Where one turn sends some rows of the set: a few examples, then the rows asked:
Q160: 2.870,1.500,3.407,-1.277,-0.964,-0.098,0.380,-0.122,0.362,-1.551,1.705,-0.857,-0.967,0.017,-1.256,-0.842,-0.478,-1.377,0.193,-0.039,0.950,-0.324,3.400,1.161,0.400,0.185
Q373: -1.321,-0.313,2.669,-2.768,0.074,0.506,0.393,-0.091,-0.073,-1.546,1.910,3.262,-2.261,0.129,-0.105,0.321,0.791,1.889,-0.416,0.448,-1.603,-2.010,-0.232,-0.092,-0.003,-2.573
Q752: -0.061,-1.554,2.412,1.456,0.521,-1.693,-0.853,-1.438,0.235,0.562,1.098,1.236,-2.019,1.296,0.994,2.019,-0.038,-1.288,0.850,-0.181,-5.060,-0.653,1.823,0.250,1.320,-2.931
Q947: -1.736,-2.696,2.799,0.452,0.866,-0.954,-0.138,-1.560,2.913,0.929,1.825,-0.532,-0.987,0.130,-2.039,2.118,1.852,-1.122,0.424,0.237,-3.572,-2.400,1.202,1.671,-1.785,0.660
Q965: -0.119,-0.308,-0.279,0.572,-0.679,-1.662,-1.721,0.032,-0.622,0.307,1.339,1.164,0.106,0.988,1.279,-1.404,2.563,0.884,-0.402,3.726,-1.734,-1.935,2.251,-1.124,-1.855,-0.451
Q557: 1.251,1.423,0.260,0.156,-1.189,-0.242,0.508,0.158,-0.745,1.353,-0.118,1.475,0.262,0.590,0.093,-1.031,0.947,-1.731,0.204,0.415,-2.278,0.934,2.388,-1.675,-0.537,2.163
Q212: 0.841,-2.070,-0.525,-1.084,0.258,-1.553,1.016,1.798,0.825,0.497,0.714,0.097,-2.982,0.887,-1.681,-0.515,-0.283,-0.852,-2.000,0.281,-3.274,0.959,0.929,2.760,1.622,0.742
Q516: -2.375,-2.795,-0.064,-0.066,-0.540,-0.272,-1.363,-0.291,1.634,-2.230,1.540,3.078,-1.046,0.513,-1.591,-0.612,0.471,0.631,0.558,1.190,-1.267,-2.111,1.998,-0.458,-0.796,2.760
Q504: 0.615,-0.058,0.971,-1.005,1.058,-1.427,0.137,1.565,1.710,-1.033,1.813,2.124,0.177,0.132,-1.248,-0.328,-0.328,-3.531,1.436,1.378,0.889,0.536,-0.428,-1.486,0.051,1.114
Q167: 0.729,-1.523,1.866,-0.637,1.767,-1.551,-2.050,0.256,1.522,-1.590,1.937,2.089,-0.481,1.545,-0.044,-0.788,4.024,-2.134,1.930,2.762,-0.929,-0.501,0.593,1.287,-0.353,-0.911
Q513: -1.106,1.028,1.914,1.343,0.066,-1.237,0.033,-1.786,-0.953,-1.225,1.372,0.577,-0.865,0.609,4.055,0.725,-0.195,0.841,0.148,-0.605,-0.748,-2.181,1.234,1.838,-0.281,0.528
Q117: 0.383,-0.608,0.921,-1.132,0.360,-3.932,0.856,2.073,2.947,1.411,0.495,-0.776,-2.462,1.754,-2.116,0.318,-0.543,-0.576,-2.783,1.317,-1.888,-0.613,1.211,0.562,-0.036,1.250
Q230: 0.267,-1.666,2.059,-1.228,-0.276,-1.658,-0.407,-1.399,0.890,-0.806,2.278,0.880,-1.992,1.812,-0.947,-0.819,2.369,-0.942,1.972,1.069,-2.360,-2.953,2.995,-0.330,0.192,3.982
Q224: 2.900,-1.224,0.505,-0.707,0.207,-3.160,0.932,1.268,0.170,-0.933,1.425,-1.695,-1.271,-1.665,0.615,2.465,0.162,0.072,-2.297,1.234,-1.751,-0.450,0.381,0.240,1.347,-0.170
Q956: -0.221,0.950,2.863,-0.022,0.914,1.054,1.232,0.670,1.839,-0.347,2.778,1.599,-0.543,-1.612,-0.115,-0.369,-0.330,0.728,-2.299,-1.399,-0.228,0.113,1.405,-0.808,-1.219,0.146
Q76: -1.198,-0.719,1.776,2.307,-1.593,-3.214,-1.166,-0.339,0.485,0.617,1.764,-0.597,-0.929,0.351,-0.047,2.324,-1.345,-1.498,0.332,2.247,-0.711,-3.078,-0.950,1.889,-0.618,-1.136
Q383: 1.908,-1.124,1.004,1.220,0.229,-3.254,1.304,1.255,2.015,-0.753,-0.540,0.273,-1.047,-0.491,-0.242,3.104,1.803,-0.530,-2.313,-0.436,-1.355,0.907,1.779,1.603,0.417,-0.702
Q22: -0.030,1.430,3.587,-2.076,-1.959,-1.413,1.083,-1.180,0.032,-0.319,0.158,0.566,-1.375,1.966,-0.684,0.251,2.192,0.187,0.794,0.799,0.428,-3.417,1.882,2.546,-1.262,-0.961
Q318: -0.193,-2.792,0.545,0.809,-2.188,-1.117,-0.909,-0.117,0.022,-0.455,2.857,0.092,-3.192,0.022,-2.706,0.985,-0.901,-0.108,0.600,2.142,-2.902,-3.034,3.114,-0.148,0.822,-1.014
Q614: 0.254,1.147,4.218,0.898,0.250,-2.410,-1.862,-0.611,1.005,-3.120,1.558,2.071,-2.730,1.294,1.938,1.642,-0.440,0.020,1.056,0.459,-0.053,-1.207,1.149,0.360,1.181,-0.644

Q230 moves to Q614
Q965 moves to Q22
Q956 moves to Q557
Where do these go?
Q383 moves to Q212
Q76 moves to Q947

